One vector is turned by the same rotation once a tick. Each row is the vector after some number of ticks, and that number follows the row.
The counts run from 0 to 107.
[ 16  28 -29   9  41  34 -14  25  19  22  19   9   3  22   2 -14  16   7
  10  -7  -3  12 -14  16  47   9   7 -16  30  -2 -16  10 -13  -1 -11   8
 -30  16   5  14 -18  20  25   2  24 -17 -14  -9   9 -11   8 -20  24   1
  20  16  11  13  -9 -12 -22 -10  27 -43  -6   8  -9  -7   8  -3 -15  16
 -16   1  38 -18   1]
12
[-11  20  23  11  20   1   5 -26 -15  12  25  14   6   0  24 -19  10 -57
  -2  11  -3  -5  28  -2 -24  -3   1  24 -21 -29 -14  -8 -11  -7  -7 -21
  -3   4  13   5 -11  -4  12 -20  20   7 -39  -7  17 -17 -24  22  -4   4
 -16  32   0  27  -8   9  10  -5   2  15  -9 -25  29  10   5  19  -8   3
  18   2 -12 -30 -34]
32
[-15   0  20  15  -2  11 -27  -9 -44  23 -13  10  13  20  58 -25  -6 -25
   4  25  10 -17  32 -22   3   9   5  -2   7   3 -27   7 -24 -18 -23 -23
  -3   0  13  -1 -25  28   4  15   4   4  -4   8  23  -4 -34  22 -20  -3
 -15  24  -1   5   3  15 -11  -7 -18  15 -14 -26  -4 -15  15  12  -3  18
  28  -4 -26 -10 -24]
69
[ 26   6  23  13 -19  32 -18  18  18 -12  -5  16   4   6   0  24 -22  14
  12 -13  37  44 -36   1  30   2 -24   7  13  28   3  22 -11 -11  -9  -6
   4 -24   6  10  -8   2   8   6   2 -36  23  -7   7   1  -6  10  14 -11
  39   2  -8 -20  -8 -26 -17  -6   0  15 -20  26 -19  -9  15  -8  -6  22
 -18  27  27  31  13]
54
[ 26   4   3   0  11  16 -34   6 -12  11   7   4   4   7  13  14 -24  23
  24   4  42  17  -7  25  29   7   4 -30  30  -2   5   8 -15  -5 -26  25
 -18   9  -1  15 -16  14  14  15   6 -19  14  16   9 -26  30   1  32   6
  -1  -9 -33   1   8  15 -15   6  28 -15 -15  24  11 -18  -2  -8 -20  -4
 -15  -8  24  13 -11]
49
[-18  -2   6  -8  19   5 -12 -14 -26  51   7  -2   3 -10   9 -12  12 -15
  25   9 -16  -5  29  19  -2  -5  13  12  -6 -38 -18   0 -11  19 -29  18
   6  -1   7 -10 -27   7  -2  18  32  -8 -12  -5  34  -7 -30  22   6  19
 -26   4 -25  18  10  23  -6 -23   5  -8  -6 -14  28  -2 -11 -16 -39   6
  30  -1 -12 -15 -17]
78
[ 25  16  -6  -4  -7 -10 -18   3  -4 -24  20  14  -8  29  27   8 -33  26
  28 -15  14  28 -38  11   7  32 -19   0  31  31   0   5   1 -29 -29  -9
  10   0  -1  -5   1  20   2  -4 -11 -24  12  17   1   7  35  -3  -8 -31
  19  17  13   2 -10  -3   0 -34   4 -21 -19  21 -34  -9 -19 -12  -1  14
 -16 -27  17  -3 -25]
57
[ -4  -5  -3 -26   0   2 -15  16  -1  13   2 -27  -9  33  -5 -16 -11  23
  36  -4  -4  12   3  35  20  15  11   6  44   3  -6  -6 -13  -2 -19  27
 -17   0  -4  -1   0  29  11  12   8  -9  40  -1  11  -8  29  -9  16 -27
  15 -24   3   4 -21   0  -4  -9  21 -31  23  23 -33 -23 -25  -7 -21  21
  -8 -24  32  -2   2]
10
[ -1   5  11 -13 -16  -8   0  -9  11 -24  -7  13   8   9  -2  16  -5  22
  12  -8  22  36 -29  43 -16  10  -5  23  35   4  26  24  21 -18 -17   8
   8  -9  16 -17 -15 -14  13   9   4 -40  24 -36  -5   9  31   7  24 -30
   9   2   8   3 -30 -16  38 -27  19 -17 -22  14 -23 -11   4  -7 -16  23
  -8  18  13  17  23]
93
[ 22   5  31  -3  -8 -31  10 -40 -13 -10  21   9   0  21  29 -16  -7 -20
  14   7  26  11  17 -21 -38  -6   1  19  -4   0 -14 -21   6  -6 -11 -19
  -4  -8  11  -2  -8   0  15 -15 -15  -6  12 -20  13  -7 -19   5  -7 -10
 -27  10  12  17  -8  12   7 -33 -47  10 -21   1 -17  26  -9  13   0  27
  19  -3 -11 -39 -22]
28
[ -6   0  -2  -3  26  -9   0  -5  -4   7  13  -4  11  19  28 -47  10 -40
  13 -11  -1 -12  17  -4   0  17 -10  10  21  -2 -20  -5 -11  -4   6 -19
 -16  20  10   1 -16  23  28 -10  -4   7 -18  18  30 -14  -5  -6 -28 -22
  -5  25  41  11 -12 -19  19 -18  12 -11 -12 -23 -13  -7  -5  15  16  11
  12 -38  -5 -23 -35]
107
[ -2 -16   4 -23 -18  13  -1 -10   7   9  26   0 -10 -11 -17   3 -14  15
  40 -13  18  54  -6  38   7   1   1  28  -1  -7  25 -12 -19  12 -42  24
  13  -1  -6  -7  -8   3 -17   6  12 -14  10  -3   4 -29  18   9  13 -12
  21  -1 -28   3 -22  -2  12 -17   3   6   3  36  15 -15 -23 -32 -27  19
 -11  10  25  25   8]
46
[ -5  -8   7 -16  12   8  -7 -10   9  27  27  -5  17 -19   5 -15 -18 -28
  13  15  22   4  17  19   5 -14  15  -5  -7 -24   0 -22 -29  11 -15  19
 -29   4   9  29  -9  11  11   9  10  11 -17  14  27 -46   9  14   6  23
 -20   2 -45  35   2  22  -9  15  23   2  -5  19  28  -5  -6  14 -19   1
   8 -10  -4   2 -27]
40
[ -1   0  38 -11 -24  13  29 -35   3  12  27  -2  24 -33  -6 -12 -26 -33
   1   3  17  34  11   9   2 -34   5  35 -23 -11  -3 -15  -6  29  15 -16
  -3 -27   6  16   2 -19   2  -4   7   4 -12  -9  15 -13 -30 -10 -20   8
  -6   5 -33  18   7  18  -2  14 -20  15   0  13   9  25  -7  16  -7  -5
   8   8 -21   5 -12]
35
[ -1  -3  -5  -8  -2  37   2 -12  34  28  10 -11  11  -6 -28  -5  -1  21
  28 -14  13  25 -16  38  44  -5  -7  24  23   0  12   2  -5  20   6  23
   2 -32  -5   9 -27  -1   0  -8  33 -14  -5 -17  24  -8  10 -22  -6   1
  25   6   0  10   9 -13   5  -2   5 -23  -4  22 -11  -8  -7 -25 -11  21
  -6   4  23  20  21]
7
[-12 -22  -7 -12 -15  38  -1  -8  20  14 -11 -12  16   5 -12 -25 -14  -6
   7   8   8   1   5  59  34   2  -5  31  26   0  13  -8 -14   2  -4  23
 -27   8   5  -2 -17   3   6 -15  33  13  -3  -4   7  -7  13  11 -11 -21
  17  -4 -11  27 -16 -15  26  14  33  -4  29  -2   3 -38  10   9 -10  12
  -7   3  13  16  19]
5
[  5  -4  -3 -32 -10 -11   6 -39 -18  31  31 -11  18 -13   7 -20 -22   4
  13  15 -18   3  19  14  14  -1  15  21   3   0  -5 -20  -5  23 -25   9
 -11  -9  -5   7  -1   8 -22   9   1  22 -12   8   1 -13 -12  -8 -50  -2
 -25   3 -29  28   4  38 -11 -10 -20 -21   3   3  -2   8 -21   3  -6   9
  38 -15 -17 -18 -22]
76
[ 22  29  -2 -14 -11  28  25   2  21  -3  17  -4   5  13 -17   6  -4   2
  -7 -18   3  32 -38  -2  43   0  -5  15  15  35  -1  17   9   3   1 -17
 -17  -3   0   5   2  -4  14 -17  12 -27   6 -19 -10  11   4 -28 -15 -31
  34  10  22  10 -16 -15 -12  -8   0 -28   4  21 -36   1  -5   8   3  27
 -20  16  31 -12  10]
16
[ -7   5  -4 -39  15   4   3  -1  12  24  29  -5  11 -12 -25   5 -30  24
  23   0 -18  29  10  43  10 -12  27  -1  18 -17   5   5 -11  14 -27  20
   0  -9   8  -6 -13  -2  -8  29  13 -11  14   6  10 -15   3 -19  13  -4
   5 -20 -49  25 -20  11 -23 -10  21 -49   7  20 -11  -1 -14  -7 -38   2
   4   3  13   3 -12]
86
[-28   5  -1 -29  -7  37  16  -7  -8  35  -5   1  27 -14 -10   6 -22 -13
   2  11  -8  12   3  29  24 -13   8  23   7  11   6   1   1   7 -10  14
  -7  -7   8 -10 -12 -13  -9  21  33   0 -33 -16   0   7  -2  10 -31   2
   0  11 -50  16   4  31  -1  12  34 -11  18   4  18  -8  -8   3 -31  -8
   6  30  -1  10   1]
81
[ 36  -5   8 -16 -14  -6  -7   1   7 -30  20  13 -13  22  -2  -6 -20  14
  17 -15   3  33 -33   6  13  31 -19  22  19  27   1  10   7 -14 -37   3
  -2  15   6  -5   7   8 -16  -2 -11 -15  32  11 -13  -5  24  -4   4 -35
  24  -5  12   3 -26 -21  -3 -29   0   0 -17  18 -25  -2 -21   6  13  30
 -21  -7  27   5 -13]
56
[ -1  -5   2   4  -2  15  20  -9 -12  29  -2   4  27   7   5 -27 -22 -51
 -17   1 -21   8   5 -12  16   1  -8  38 -12   3 -15   2  10   5  -3 -16
 -10 -13  12   8   3   8  -7   8  19  19 -38  17  15  18 -34  11 -54  -2
  -4  18   7  16   8  18  -1  -6  12   0   5 -35 -11  12 -12  26  -5 -10
  21   7 -13  -7 -43]
71
[ 27 -17   5 -17  -5  -6   7  -6  11   8  38  -3  -6   1 -23  -2  -8  25
  55 -23   3  33 -22  40   2  20 -14  22  11  -7  18 -15   0  10 -27  26
   6  15 -10   1 -12   2  -2   3  17  -3  23   6   6 -18  35   5  26   1
   2 -18  -4  10   1  -7  16 -18  12 -12  -5  27   4 -10 -37 -28 -25  11
 -13   0  24   7  -7]
47
[ 16  -6  24  -1  -1 -12   1 -32  20 -25   6  15  16  12  11 -27   3  -3
  13 -19  27  22 -19  10   7   9 -20  20  14   4  -2   7  18  -9  23 -19
  -6 -20  10  -6 -22   1  10 -22 -15 -19   3 -12  15 -11   6 -12 -35 -24
 -10  10  37   3 -17 -23  31 -26 -20 -19 -37  -3 -47   7  -9  12  14  14
  17 -11   1 -10  -3]
103
[ -7  -1  16   1 -19  -2  -7  -5  17 -32   6  11  17   5   1 -30   6 -25
   2 -21   8  34  -6   2 -14  10 -14  15   0   8   2  17   4  -1   8 -35
  18 -17  19 -18 -22  -1   3 -16  -7 -18   3 -12  15   4   0 -10 -18 -44
  28  27  40 -14 -32 -44  29 -24 -17   5 -21  -2 -29 -10  -2   4  17  23
   0 -12  -1  18  -2]
102
[-23   1   8 -27  -8  36  19 -12  -3  34  20   2   6 -18 -34  11   1  -6
  15  -5 -14   8  -9  31  27 -18   0  35  -9 -22  14  12   0  19 -18  13
  19 -22   6  -1 -25 -30 -15  22  39 -12 -23 -26  12   0 -10  14   0   8
   4  -2 -22  22  -1  15   4  -5  20 -13   7  10  28  -3  -2 -15 -39   8
  17  19  15  15   8]
82
[  4  47  16 -16 -21  -3   7 -21   0  -4  16  11  16  -7  15 -10  -8 -22
  -8  -5  -1  30  -1 -34 -17 -27  13  20 -12  31 -12   8 -15   6   8 -42
  13 -26  11   3   5   1   6 -12   0  -9 -16 -31  11   5 -17 -24 -33 -29
  25  32   4  -3  -9  10 -10 -11 -33  -2 -11  11  -8  24   0  11  -1   9
   3   7  -7   4 -13]
26
[ 16  16  25  -5  -3 -17 -11   1 -14  -2  -2 -20 -13  46  21 -12 -14  14
  31  -8  11  28  12 -11 -13   0   8 -10  22  18  -8  -1   4 -10  -4 -23
 -11 -10  -7   0   6  23  30   6 -17 -25  37 -18   8   6 -18 -13  23 -30
   5 -16  26  -2 -25 -13 -12 -43 -20 -17  -3  14 -49   0 -21  18 -16  28
  -6   0  29 -30 -15]
19
[ 15  19  30   1  -6 -19  12 -30  -6 -10  31  12  -6  -1  16 -19  16 -22
   3  -9   4  27   5 -27 -24 -22   7  27 -17  -1 -16   5   2   7   2 -41
  14 -14   4   8  -6  -7   9 -15  -3 -22   2 -27  19  -5 -21 -11 -10 -15
 -12  32  16  12 -14  -7  -3 -36 -42   3 -25  -7   0  25 -14   8   2  24
  17   4   1 -14 -17]
27
[ 11  14   6  12  25  -6 -14 -15 -19  16   8  24  -3  17  49 -14  -7 -11
   9  10   0 -11  11 -26  15  14   6  -7  -2  -4 -26   3 -10   0 -12 -11
 -18  -4  29  18 -16  14 -11   5  -1  -7 -20  19  17  -2 -13   2 -26   5
 -21  29   9  11  10  13 -25 -25 -43  -6 -37 -13  -3  16   0   9   4  27
  30 -15 -21 -30 -23]
68
[  6  29   8  25 -16  10   4   9  -3  -1  -3  27  19  25  21   1  -8 -25
 -10 -19  -3  36 -28 -23  20   4 -29  25   7  45 -18  25  12 -16   6 -40
  17  -9  13   5  -4  11  13   3   9 -10 -31  14   9  35  -5   4 -33 -22
  31  38  29 -10  10  -7  -7 -12  11  -9  -8  -9 -16   8   1   3   9  -4
  -9   0   5   1 -35]
62
[ 21   4  19  24  11   9 -31  21  -3   1   0  28  -7  31  32   1  -9 -11
   4  -1  22  17 -12 -27  14  18 -12 -21  11  12 -34  29 -10 -21 -19 -10
 -11   2  29  10   1  20  20  19  -9 -18  11  22  15 -13 -14   8  21  -3
  12   0   9   1   2 -21 -40 -29  -4  -7 -32 -12 -29   5  13  14   8  21
 -10 -13  19 -13 -33]
59
[ 15  -4  10 -19  -3  27  -1  16  22  -4  18  23  23 -10 -39  22 -11 -10
 -24 -15  -8  34 -24  29  29 -12  -2   7  13  -8   9  29   8  -9 -20  -2
 -10  -4  24   5  -6 -31   4   3  11 -23 -11 -13   0 -13   8  -4  14  -6
  29  -1 -30  15 -28 -17  -9   9  25 -29 -10  10 -12 -14  13  22  -7   1
 -19  29  24  26  19]
91
[  4   4  17 -13 -29 -28   4 -12 -12  -3   3   2   2  17  28 -21 -31   1
  10  -7 -12  25   6 -22 -10  10  -3  26  -2  31 -15   8   2   1 -17 -25
  11 -18   4  -5   0  20  -8   4 -12   4  16  15  23  17 -23 -17 -45 -38
   6  20  20   5   4   1  -6 -21 -31   1  -6 -13 -42   5 -29   0   5  16
   9 -22  -3  -4 -37]
66
[  6 -28  15 -34 -10  -2  12 -29  -8  13  -3 -10   5   8 -16  16 -18  28
  27   2   6   9 -12  45   6   1  11  24  18  -5  23  -9  28   1 -19  32
  -6 -16   3   1  -9 -14 -12   6  15 -11  18 -32 -22  -2   9  20   8   0
 -24 -26 -41  20 -19  26  22 -18   3  -7  -8  15  -5   3 -22  -4 -28  17
  19  25   4   1  15]
84
[-22 -11  14  -4 -22   2  -2   0 -31  21 -23  -6  16  20  37 -32 -14 -55
  -4   9 -13  -4  20  -6   3  -4 -14  24  -3   6 -18   9   2  -9  -9 -12
  -5  -6  10   1  -8  10   0   8   9  17 -10  14  23  17 -46  30 -30  -9
  -8  15  14  -3  -2   7  -5 -12   7  25   7 -25 -14 -13  -2  20  -7   7
  25  -1 -23 -15 -44]
70
[-10 -17  30 -14  -5 -20   4 -54 -14  28  22 -15  14  -6  11 -14 -20  13
  51  -3  32   9  22  23 -34 -10  -5   9   1  -7  12 -37 -16  24   0  11
  13 -12 -18   4 -11  20   0   2  13  -9   2  -5  22 -13   1  14  -6  21
 -25  -4 -17  22  13  30  32  -9  -2  -1  -5  15   8   0 -23 -25 -30  -5
  24 -19 -12  -6 -19]
38
[  4 -12  11   1 -13  34   9 -21   9  11   9  -1  15 -16 -16  10 -23  -1
  12  11  40  35 -20  34  39 -17  -3  21   7  -6  20 -19  -5  19  10  27
 -13  -9  -2  22 -15  -9   0  -5  20  -1  -8 -21   2 -27   7  17   5  23
   7  -9 -37  14   8  14   8  23  15  11  -1  24  13  -2  -4  10  -6 -12
  -8  23   9  22   9]
44
[ 23   2   6  15   3   5 -18  23 -10 -24   1  20  -3  32  32 -18 -18 -36
  -7  -2   7  14  -6  -7  13  29 -13   4  15  17 -30  22  -1 -37 -28 -24
 -30  20  14  -8   3  17  14   0   0 -13  10  22   4  -7  -6  16  11 -20
  24  10   8  -1 -22 -18 -24 -21  22   7 -16 -18 -14 -21  10  34  12  20
  -7  -4   1  -6 -23]
60
